Families of rows that turns and mirrors carry onto each other, the same ones carrying the whole set onto itself: the rest of each named row's family, in list order
4 families of 8 rows
pova: [ 17   3 -23  17   2  -2  21  22 -15  18   1 -18   9  21   7 -37   6  19
  18 -24  -5]
Kozu: [  5  39 -28 -22  -6  45  -2  11 -27   9  36  -2 -14 -19 -25 -21  -4 -26
  20 -12 -17]
Nezov: [-10  26  -6 -20  -1  28  -4   8 -42  16  16 -10  29  -7 -37 -32  12 -20
   6  21 -11]
kuz: [-30   5   1   0   5  -4  16  25 -36  -3  24 -10  -1 -12   2 -39   7   9
   2 -23  -3]
leki: [ 10   4  -8  39 -42  21   5   5  -4  -2  -7  11  15 -17  24 -20  14  -1
 -10 -10 -34]
Dova: [-15   2  -8  23  15  10   6  22 -14   8  25  -6  -4 -34   5 -34  12   4
 -10  -7 -13]
nare: [-19  12  16 -22   5  10  -2  21 -25  25  -2 -11   7  -1 -21 -39  17 -13
 -16   3 -28]
sufil: [ -6   7  18   1 -38  12  -8  -5 -10  20  -8  -4  28 -16  -9 -26  10 -18
 -17  24 -26]
Molal: [  0  12  10   3 -30  22   0  -6  -3  14  12 -10 -20 -40  13 -26 -20 -25
  -2  -1 -18]
rezit: [  3  32  -4 -13 -27   0   1   2 -20  17   3   4  37  28 -41   0  25 -17
  19 -17 -25]
fuvem: [-14  13 -33   8  -8  42   1  10 -49 -16  18  -5  15 -27   1 -45  -2  -8
  -3  10 -16]
pob: [  3  12  -7 -15  -5  -3   0   8 -21  32 -18  -7  32  21 -12 -24  32  -4
 -10 -13 -39]
danan: [ 11  14 -19 -10 -34  16  -6  13 -46  39  26   2  40   1 -28 -39  29 -10
  22   3 -16]
kore: [ 24  30 -35 -10 -41   7  -1  -5 -14  24  20   7   3  14  -9  -5   7 -17
  32 -42 -27]
zop: [ 17  21 -50 -16 -28   4  -3  -8 -39  29  38  -7   6   0  -8 -28   5 -10
  39 -34 -10]
zam: [ -2  34 -31  -1 -12  25  17   5 -19 -32  -2   0  18  27 -21  -4  -3  -9
  16 -22 -18]
tama: [ 13  42 -17  -5 -36  42  -7  -6  -9   5  29   6  -6 -21 -19  -2 -10 -34
  24  -8 -20]
bubut: [-18  31  13   8 -42  20   5  29  -5 -20   8  17 -16   4 -18 -10   6 -17
  -5 -26 -28]
muvi: [ 25  -2  -7  34 -44 -11  17  10  -7  18   8 -10   8   7  11 -32   0  15
  23 -17   3]
vizav: [-20  17 -30   8 -27  29 -12  19 -37 -24  41   5  -5 -28 -25 -32   5 -18
  -4   2 -14]
tubo: [ -4   7   6  39 -17  10   9   8   9  -4  13   2   3 -29   8 -14  10  -3
 -14  -6 -22]
zali: [ -9  17  -3 -11   9  27   4   3  -6  11   3 -12 -27 -24   5 -24 -11 -18
  -9 -10 -30]
Mak: [ 14  16 -28  10  -1  22  18  35 -27  14   1   3   8  26   5 -39  23  15
  12 -39 -28]
pem: [ 19  17 -46   6 -63  18  -4  16 -39  -4  20  -2   5  19 -20 -41  -6  -3
  22  -7  -4]
nazes: [  5   4 -18  -7 -13 -16   5 -10   0  33  -4 -16  -9   6  18 -22  -1  -6
   3 -40 -29]
lomot: [ 10  25 -41  -6 -34  17   1  21 -24 -15   5  -3  -1  41 -32 -27  -4  -2
  15 -27 -15]
zagon: [  2  34  24  -7 -44  31  -6  10 -11  16   3   9  19   0 -39 -15  17 -29
  -1   5 -29]
muk: [  7  -6 -25  -1 -35 -10  -1 -11 -20  43   9 -13  -5 -16  28 -40  -1  -6
   8 -21 -22]
dudi: [ 13  18 -15   8 -60  32   4  33 -45   3  34  10  -2  -5 -12 -51   6  -4
  25  -8  -4]
Febif: [ -6  -2   6  -5 -51 -21  -4   0 -33  36   6  -5  32  -4 -10 -39  22  -6
   5   1 -13]
dap: [-14  29 -25  15 -28  34 -11  22 -10 -29  20  13  -9  -6 -31 -11   7 -18
 -12 -13 -35]
Pupo: [  2   8 -10  21 -54  -9  15  -6 -26  -5  20  -3  25  -3   5 -18  -2   5
  32 -13  10]

Same family as muk: Kozu, Molal, kore, zop, tama, zali, nazes
Same family as dap: pova, Dova, muvi, vizav, tubo, pem, lomot
Same family as sufil: Nezov, nare, rezit, pob, danan, zagon, Febif

Families of rows that turns and mirrors carry onto each other, the same ones carrying the whole set onto itself: the rest of each named row's family, in list order
4 families of 8 rows
kipil: [-18  -3   6 -10   2 -21  -3   2 -23 -19 -10 -10  17  11  18  20  -9 -15
   1 -15   9   2  -7  -9 -47   4 -34]
duzit: [  0 -30 -13   5   2  13  -6  -4   2   7  -5 -12 -19 -33 -36  -2 -19   4
  17   9   7  -1   9  18  10  21  19]
zesez: [ -1   3 -13  -3  11 -17 -19  -5  -4 -18 -28   4   5   7  24  16 -19  13
 -10   0  -1  18 -13 -10 -31 -30 -16]
Tuted: [-21  11   6  14  12 -38  -1  11  -7  21 -20 -12   3  15  -2  -5 -20  19
 -39  -7 -13  -6  -7   9 -16 -14 -27]
Kaz: [  9  -3 -15   7  -1   7  -5  14  36  22  12 -11 -13  -4 -39   4  -7  -1
  32   0  16 -13  12  16  12  17   7]
koval: [-19   7   0  15  12 -25   5   5 -12   8 -18  -9  23  24   5   0  -2  33
 -36  -1  -2   0 -12   1  -4 -31 -29]
derig: [ -9  15  20   6  12  -9 -11  15   7  -4 -15  -3  -7   4  21  10 -11   6
 -38 -13 -11  -1   4   5 -32 -37 -24]
Minov: [-37   2  20   2  13 -16  14 -17   1  -4  -3  -5  18   0   1  13  -9  -6
 -19 -22   9  -5  24 -13 -37 -26 -31]
siz: [-11  12  -2   1  14 -18 -10   3  14  -5 -25   4 -10  -3  13   6 -36   7
 -19  -7  -6   8   4 -11 -41 -31 -11]
tul: [-46  -5 -10  -9   8  -4  -6 -11  -2   7 -12   7  -6  -8  10  23 -44  -5
  -6  -9  -6  13   7  -5 -26 -12 -11]
Dagef: [  8   3   3  12   2  13   0  19  33  27  22 -16  -4   2 -33   4  18  -1
  18  -9   7 -19  16  26  20   5   5]
gopu: [-27  -8 -15 -22   6  -1 -13  -7 -27  -5  -4   4  14  10  31  28 -16  -5
   8 -12 -13  24 -11  -1 -21  -6 -11]
tupo: [-27   5  14  -4   1  -6  15   6 -13 -24   3  -7  25  12  21  21   4  -3
 -13 -17  14 -11   4 -13 -40 -16 -34]
Pivus: [-24  -3   7 -18   3  23   2  11 -20  -2  11  -8  11  17  28  26   6   7
 -25 -25  -6  13  -2   2 -22 -17 -22]
ziret: [ 19  -3  -2 -10 -17  -3  -4   3  11  12  20   8  11   8 -28  -7  27   4
  21  24  26   1 -11 -17  13  16  -5]
Kof: [ 12 -11   3  -3   9  12   8   1  -3  -3   5 -19 -21  -7 -48  -1   9   9
  -6  -1  18 -41  23  10  22  10  -6]
babi: [ 11  -9 -27   7  -6   4  -9   8  21   6  10  -7   2   5 -26  13   5  -1
  43  14  19  -9  -6  11  23  13   5]
Dute: [ 25  -4  -1 -12  14  14  12  -3 -15  -8  13 -20   0   2 -30  -6  28  16
   9  -8  10 -32  10   5  26  10   4]
seku: [ -2   6   8  -1  10  -4 -20   6  -8 -19 -19   1   8  14  33  17   4   8
 -29  -7  -7  10 -11   5 -23 -35 -27]
gab: [  5  -6  16   3 -21  -1  -9   7  18  12  21   6   6   5 -32  -2  37  -5
  -1  24  25 -11   3  -5  28   2 -16]
fab: [  5 -27 -15  -1  -6  19  -4   9 -14 -14   6  -9  -2 -19  -5   6   5   7
  31  17   1 -10 -14  19  18  22  17]
tora: [  9   7   5  -6 -14 -18  -8   8  20  26  18   8  -5  -6 -31 -15  11  -7
  28  18   9  -7  -1 -15   5  21   4]
lirop: [ -1 -19  11   8   8  34  11   2  13  15  15 -17 -10 -29 -32  -8   6  16
  -3  -6   5 -11  24  16  11   0  19]
fomib: [-26  -2   8  -4  13 -32  -2 -18 -10  -3 -18  -7  12  -1   0  15 -20 -18
  -5 -20   5   8  14  -5 -46  -2 -31]
Gigag: [ 15  -3  -9 -12  11  -5   5  -3 -19 -12   7  -9  -4  -9 -21  -3  13  10
  34   3  -3 -39   0   1  27  17  13]
tum: [-14  13 -13   5   4 -36   3  22  -9   8 -25  -9   2  16   3  -4 -33  24
 -16   1 -11   0 -20  -8 -29  -2 -22]
Fetad: [  5 -14   8   4  -3  35  12  13  -8  -7  25 -15   8 -16   0  -1  31  19
  10   0  -3 -19   1  18  17   0  18]
sekis: [-42  -2  11  -4   3  17   8  10   1   6   5  -3  -6   1   6  21 -25   3
 -35 -22   3   4  20  -2 -27 -22 -24]
mazul: [ 10  -2  -8  11  -3  14  -4  11  20   8  22 -15  12   9 -15  13  30  -1
  27   4  11 -20  -1  24  35   2   4]
Fibar: [-12  11 -16   6   4 -27   8  12 -15  -4 -19  -6  23  26  12   2 -16  37
 -16   4  -2  -1 -26 -17 -17 -18 -23]
lemo: [ -3   4  24   7 -14 -16 -10  11  24  28  22   9 -10  -8 -35 -10  21 -11
   5  18   8 -19   9   1  21   9  -5]
Lifi: [ -1 -10  -9   1   7  -6   3   0  -5  -8  -2 -11 -22 -18 -39   0  -8   1
  20  11   8 -48  12   7  25  19   4]

Same family as gab: Tuted, koval, ziret, tora, tum, Fibar, lemo
Same family as Kaz: zesez, derig, siz, Dagef, babi, seku, mazul

